128 stands for zero in the data rows.
Here are some numbered points:
tensor([142, 146, 128, 149, 115, 124,  97, 156, 136,  83, 112, 128, 133,
        110, 119, 129, 134, 117, 161, 144, 128, 145,  90, 171]) 0
tensor([142, 122, 112, 130, 170, 108, 111, 116, 136, 148, 143, 115, 113,
        117, 127, 151, 152, 147, 159, 149, 113,  98, 160, 122]) 1
tensor([168, 166, 177, 102, 134, 166, 122, 146,  64,  42, 145, 101, 177,
        143,  87, 103,  68, 136, 119, 140, 109, 148, 126, 144]) 2
tensor([107, 114, 102, 159, 144, 124, 165, 132, 166, 196, 105, 138, 115,
        150, 202, 159, 185, 137,  97, 160, 112,  82, 105,  83]) 3
tensor([ 92,  94,  93, 157, 142, 150, 103, 130, 143, 200, 111, 171, 102,
        132, 149, 154, 200, 110,  82, 158, 124, 133, 110, 108]) 4
tensor([ 71, 138,  93, 194, 119,  54, 183,  72, 146,  74, 138, 247,  94,
         44, 138, 116, 114, 151, 255,  57, 154, 117, 184, 115]) 5
tensor([135, 147, 158,  92,  98,  95, 103,  94, 112,  19, 158, 112, 137,
        141,  64, 110,  51, 130, 151, 105, 174, 128, 201, 198]) 6
tensor([ 98, 129, 119, 150, 156,  96, 160, 137, 128, 132, 105, 151, 117,
        157, 155, 162, 140, 151, 141, 126,  86, 142, 143, 121]) 7
tensor([141,  85, 112, 111, 117, 153, 114, 178, 117, 190,  87, 117, 132,
        124, 152, 124, 151,  91,  80, 138, 112, 115,  84,  66]) 8
tensor([139, 106, 123, 132, 125, 132, 169, 104, 104, 131, 155, 104, 133,
        129, 174, 134, 152, 132,  90, 109, 133, 133, 115,  89]) 9
tensor([127, 138,  75, 175, 127, 147, 140, 115, 161, 147, 177, 179, 114,
         81, 139, 145, 144, 117, 158, 137, 109, 142, 158, 104]) 10
tensor([143, 163, 169,  79, 107, 169, 105, 105,  55,  67, 118, 102, 129,
        107, 105, 103,  65,  82, 137, 143, 165, 117, 133, 114]) 11
tensor([ 62, 109,  90, 161, 175,  72, 200,  81, 176, 133, 137, 206,  46,
         32, 143, 166, 146, 160, 193, 136, 105, 113, 176, 126]) 12
tensor([109, 139, 143, 133, 149, 155, 170, 120, 158, 218, 128, 149, 102,
        111, 141, 127, 193, 138,  65, 170,  95, 136,  91,  83]) 13
tensor([145, 132, 127, 118, 127, 106, 145,  79, 155,  12, 137, 128,  94,
         92,  89, 107,  79, 130, 189,  74, 154, 105, 183, 210]) 14
Which two points above are nearest to each new point? Their numbers follow each, nearest first.
tensor([119, 125, 130, 143,  99, 103, 140, 117, 125,  70, 144, 116, 144,
        159, 101, 118, 118, 121, 127, 106,  99, 132, 138, 147]) 0 7
tensor([ 76, 111,  81, 187, 140,  94, 205, 114, 156, 199, 105, 173,  77,
         79, 170, 103, 184, 157, 136, 139, 101, 110, 113,  83]) 3 13
tensor([155, 125, 128, 102, 119, 150, 104, 141, 129, 129, 141,  65, 143,
        145, 101, 127, 150, 130,  81, 155, 115, 158, 117, 107]) 9 8
tensor([165, 154, 157,  35,  78, 101, 107, 158, 107, 127, 120, 106, 166,
        137, 110, 115,  68, 143, 109, 129, 129, 136, 146, 192]) 2 11
tensor([164, 152, 189, 100,  53, 120,  73, 107,  69,   0, 155, 103, 131,
        156,  32,  86,   0, 134, 212,  76, 218, 163, 229, 221]) 6 14
tensor([140, 154, 120, 119, 142, 155, 131, 155, 127, 174,  92,  94, 129,
        142, 160,  98, 146,  99,  89, 131, 117, 139,  69, 121]) 8 9
tensor([170, 137, 206,  89,  78, 158,  21,  42,  32,   0, 205,  85, 146,
        174,   8,  85,   0, 116, 206,  43, 227, 142, 221, 241]) 6 14
tensor([109, 148, 132,  95, 147, 123,  92,  91, 148,  70, 149, 154, 141,
        140,  94, 127, 119, 109, 165, 119, 135, 166, 162, 151]) 0 6
tensor([131, 153, 113, 146, 125, 125, 101,  93, 133, 127, 131, 130,  97,
         87, 140, 133, 132, 127, 130, 148, 131, 135, 141, 107]) 1 10
tensor([ 81,  93, 102, 109, 139, 122, 168, 137, 151, 222, 109, 143, 126,
        101, 169, 150, 160, 118,  95, 137,  85, 152,  86,  84]) 13 3
tensor([130,  99,  76, 128, 162,  82, 168, 152, 141, 242, 102, 128, 146,
        129, 203, 169, 179, 112,  57, 171, 106, 121,  72, 102]) 3 4
tensor([ 91, 102, 121, 148, 173, 105, 128, 118, 148, 100, 133, 160,  99,
         85, 113, 131, 112, 124, 159,  81, 123,  92, 166, 113]) 1 7
